rotation steps, each row followed by its count of steps:
The counts run from 0 to 480.
[117 100 125 138 129  97 144  57 129 120 115 163  74 132 135 119 108 137
  95 144 131 108 155 120 171 134 151 158  98 161 130 166 162 109 125  96
 131 117 138 134 116  96 155  94  66 122 136 151 106 157 110 122 101 121
 144 137 150 160 179 127  72]
137
[165  92 116 127 165 155  97 140  96 122 117 105  72 101 121 129 117 151
 131 121 106 142 171 117  75 132  85 115 121 125 135 121 131 128  87 161
 148  93 131 123 134  99  64 132  95 113 184 136 156  97 103  78 146 142
 130 113  85  99 109 131 121]
222
[120 129 109 116  94 111 158 176 107 128 117 147 168 139 135 170 107 107
 134 113 153 152 107 145 140 125 154 141 150 145 128  78 105 152 138 106
 153 143 111 111  73 145 126 133 177 138  95 151 101 171 105 178 131 132
 101 202 181 142 136 137 100]
51
[ 97 123  83 131 104 151 147 113 134 130 136  78 142 149 132 158 129 109
 119 100 135 145 124 113 146  98 137 137 122 159 126 110 103  76 135  93
 104 114 134 131 143 158 121 133 116 143 121  69 127 173 115 153 112  31
 126 166 155 118 156  99 125]
131
[ 94 133 115 147 110 109 189 163 115 107 116 138 116 140 117 152 109 114
 115 161 149 144 118 135 151 126 174 121  84 192 139 106 112 154 133  73
 127 113 142 124 102 146 173 134 125 115  81 135 101 147 100 163 127 103
 108 183 143 142 169 111 105]
85
[ 88 150  94 181 148 127 170 143 105 109 112 124 132 113 119 100 148 146
  81 151 191 170 130 136 155 127 179 140 107 158 134 132 141 133 152  69
  89 106 141 115 125 130 195 149 104 147 104 136 118 136 118 137  96 115
 130 116 137  93 143 115 107]
394
[140  91  51 115 151 127  98 116 128 132 112 135 118 143 149 173  97 161
  89 148 147 128 155 157 126 150 108 144 167 117 128 126 133 145 171 144
 122 108 136 143 119 102 124  92  86 110 135 162  88 136 100 108 133 105
 162 156 136 177 149 164  99]
92
[120 123  72 102 137 158 150 111  95 175  88  95  84 123 147 132 100 135
  91  70  99 137  95 124 139 118 112 128 189 135 130 117 100 115 131 130
 102 158 135 130 144 115 142 139  64 120 110 147 107 150  96 116  84 103
 134 128 179 108 124 131 116]
420
[143  89 105 134 122 147 109 162 102 170 115 103 123 115 142 167  68 128
 101 151 118 182 126 152  85 118  91 122 185 135 155 100 100 182 125 132
 112 138 110 128  95 111  89 124 143 111 136 139 102  98 100 107 126 126
  97 125 104 126 143 140 169]
46
[144  86 140 146 140 178 114 151  89 125 128  78 116 128 120 127 115 117
 130 107 105 131 156 134  81  94 118  96  85 139 127  91 109  91  88 125
 133  96 123  97 165 111  86 167 125 108 161  95 150 114 106  90 144 118
 103 119  93  80  94 109 132]
208
[146 108 114 146 176 140  69  95  93 126 140 111 121 101 145 114 125 141
 107 120 158 154 171 127 116 116 119 154 134 109 106 133 147  60 109 126
 130  93 125 114 159  85  97 114 105 135 199 122 128 137 120  87 108 124
 158  96  97  99 125 127  88]
188
[128 123 132 175 133 171 106 143 124  78 145 162 153 107 116 115 123 159
 118 159 149 133 160 145 157 110 114 147 118 123 156 191 150 124 154  88
 132  96  96 130 158 128 163 121 182 152 160 162 173 147 120 127 131 135
 142 140  94 116  90 176 158]
284
[117 117  83  98 120 141 175 106  98 168  83 108  78 133 144 128 109 128
  98  67  99 123  94 115 148 125 126 125 166 151 123 117 107 127 124 134
 109 165 136 135 126 109 147 141  64 123  97 155 116 145  98 132  87 116
 129 136 189 111 136 116 107]
421
[130 110 152 163 130 152 148 152 132  42 138 156 119 105  97 102 146 159
 149 148 143 126 173 127 129 139 131 128  59 147 148 158 156 144 113 121
 165  66 122 127 114 155 116 153 142 148 155 145 180 124 113 144 157 130
 124 162  94  94 104 138 119]
250
[159  66 124 137 136 170 110 146 130  70 118 142 137 138 112 126 131 159
 141 125 116  95 180 150 103 139 109 106  81 121 134 119 152 127 130 156
 164  77 109 102 135 128  91 161 136 134 162 139 156 126  97 113 180 140
 116 163 111 118  74 160 122]
238
[127  92 130 191 113 146 107 141 144 110 155 142 153 128 117 123 108 155
 102 179 150 151 169 147 122 123 113 142 113 144 175 171 155 171 149  84
 110 103 103 117 121 127 121 139 196 147 144 110 148 104 117 111 133 138
  89 114  97 131 129 160 169]
317
[134  46  63 120 124 142 143 110 136 132  85 114 135 171 135 135 114 160
  85 108 120 101 138 158 103 159 129 107 136 126 130  98 149 155 171 155
 107 130 114 111 119 121 113 158  78 129 103 118  97 118  90 112 143 110
 106 152 177 150 114 153 104]
401
[132 131  82  93 121 116 161 163 106 154  92 123 100 137 140 182  86 110
 109 121 118 130  95 134 143 116 141 123 151 177 128 102  82 149 127 103
 129 154 144 130 113 111 152 115 113  98  87 174  85 161  92 134 116 133
 131 177 174 167 149 135  97]
82
[108  98  81 165 149 170 114 119 112 134 115 100 139 152 131 144  94 128
  67 162 141 125 155 171 141  94 131 125 122 142 124 127 114 107 165  75
  92 102 120 125 180  97 172 116  96 110 134 129 102 137 109  92 134  70
 146 144 105 148 132 150 139]
109
[133 100 160 118  84 138 166 145  98 150 106 146 119 129 132 139  73 114
 131  94  84 127 101 144 132 110 117 118 160 152 156 113 108 175 107 116
 147 167  93 107  84 123 114 143 166 125 102 165 125 139  96 149 118 171
  71 161 171 124 122 133 147]
17
[110 103 175 130 137 103 125  76  79 128 120 175  80  93 150 102  86 126
 113 127 125 144 149 127 153 133 133 164 131 127 124 143 152 120  91 120
 167 112 117 132  77  97 136  98  75 125 161 187 118 139 119 128  96 152
 139 134 116 108 166 110  85]
476
[114  56 100 157 119 169 116  77 127 140 142  80 137 154 132 139  99 129
  92 129 115 127 165 146 118 100 111 124 108 142 127 125 130  90 140 103
  93  98 115 121 163 118 101 137 100 122 159  59 118 125 110  97 134  50
 107 125 113 125 145 117 145]
142
[118 133 121 154 133 117 100 129 105 122 144 152 146  75 145 127 109 155
 110 144 179 205 140 136 136 141 110 185 200  96 146 140 150 148 144 122
 141 109 104 136  74 128 116 101 159 157 160 166 129 133 124 147  95 134
 136 126 113 102 152 140 129]
24
[131 116  80  91 119 130 128  82 118 170 131  94 104 139 151 167 113 110
 120  68 106 125 118 103 141 110 110 157 169 146 117 121 109  72 109 142
 125 151 143 138 143 119  94 112  93 133 139  99 107 174 105 127  99  78
 142 152 183 137 149 118  94]
146
[128  91  95 175 118 108 123 135 149  97 139 157 177 145 121 129 137 156
  93 157 189 143 162 154 128 149 159 155 122 134 153 143 183 157 177  98
 110 108 103 102  99 125 127 133 186 155 132 123 113 139 121 137 131 152
 100 135 151 161 138 161  97]
348
[138 108 110 148  85 178 113 160 143 132 152 104 171 136 113 157 109 135
 135 114 119 138 131 139 114 103  95 125 153 144 168 136 117 135 147 105
 110 132  87 121 143 151  97 156 220 148 131  84 158 140 113 134 142 105
  90 149 138 124  93 158 177]
306
[140 174 130 139 168 139 134 163  89  94 124 127  69  58 115 111 139 140
 137 123 140 166 136  87 134 121 127 142 112 148 135 153 125 110  81 119
 156  94 149 133 134 122 137 129 114 127 158 159 179 133 120 124 111 151
 156 124  90  66 133 104 105]
232
[119 128  95 107 108 107 183 158 112 136  97 130  99 145 122 169  93 108
 113 132 119 124 100 135 150 114 158 125 126 186 135  98  93 159 127  87
 135 146 141 126 102 126 163 120 119 101  73 164  96 161  88 145 124 126
 113 188 175 163 155 130  95]
83
[161  97 119 126 137 158 102 133 136  85 121 181 110 121 115 130 118 174
 136 120 120  88 162 141 148 143  93 143 135 109 146 186 160 135 148 144
 162 105 107 131 136 114 119 117 146 137 157 196 162 144 100 119 152 158
 152 166 133 145  78 197 114]
269
[123 155 139 152 115 153 162 177 121  75 144 124 101  84  92 128 139 141
 154 126 131 162 132  92 143 117 112 134  98 163 164 159 119 143  98 110
 145  91 132 139 118 168 121 156 160 151 134 122 203 133 112 157 125 102
 123 158 105  74 122 110 156]
263
[103 162  80 134 145 122 181 125  97 148  94 104  82  98 130 109 125 141
  86 117 141 181  98 103 154 134 138 148 155 162 140 130 116 132 127 105
  95 137 153 138 118 121 171 140  66 135 101 145 116 140 119 137  71 113
 142 109 158  86 164 101 103]
408
[117  69  87 142 123 169 112  89 130 155 144  71 135 152 138 151 101 125
  92 111 110 138 155 135 117  96  99 130 128 140 131 119 115  81 138 119
 105 113 122 135 160 123  90 129 101 129 161  61 115 133 110 103 126  43
 126 129 119 122 142 115 144]
143
[108 100 140 154  96 162 137 175  91 149 127  98 159 125 126 154  77 106
 115 127 116 166 117 159 109  92 119 120 151 144 155  89  97 162 126  97
 116 135  91 100 105 137 114 155 184 125 113 118 127 115 109 136 134 123
  69 146 120 102 120 127 179]
32
[152 103  64 139 160 113 112 126 122 152  99 138 108 127 137 126 114 165
  71 151 162 143 145 148 118 151 124 139 169 130 147 144 156 161 161 118
  99 137 135 117 119  81 141 114 119 120 129 172  88 114 102  85 101 181
 131  97 146 163 138 176  91]
366
[126 149 111 118 112  86 135 153 108 137 130 159 124  84 143 155 111 134
 135 115 165 183 113 125 141 146 127 174 193 124 141 116 132 166 121 135
 157 140 125 131  44 139 109 106 156 147 121 165 110 154 121 176 102 149
 127 158 162 124 164 126 102]
37
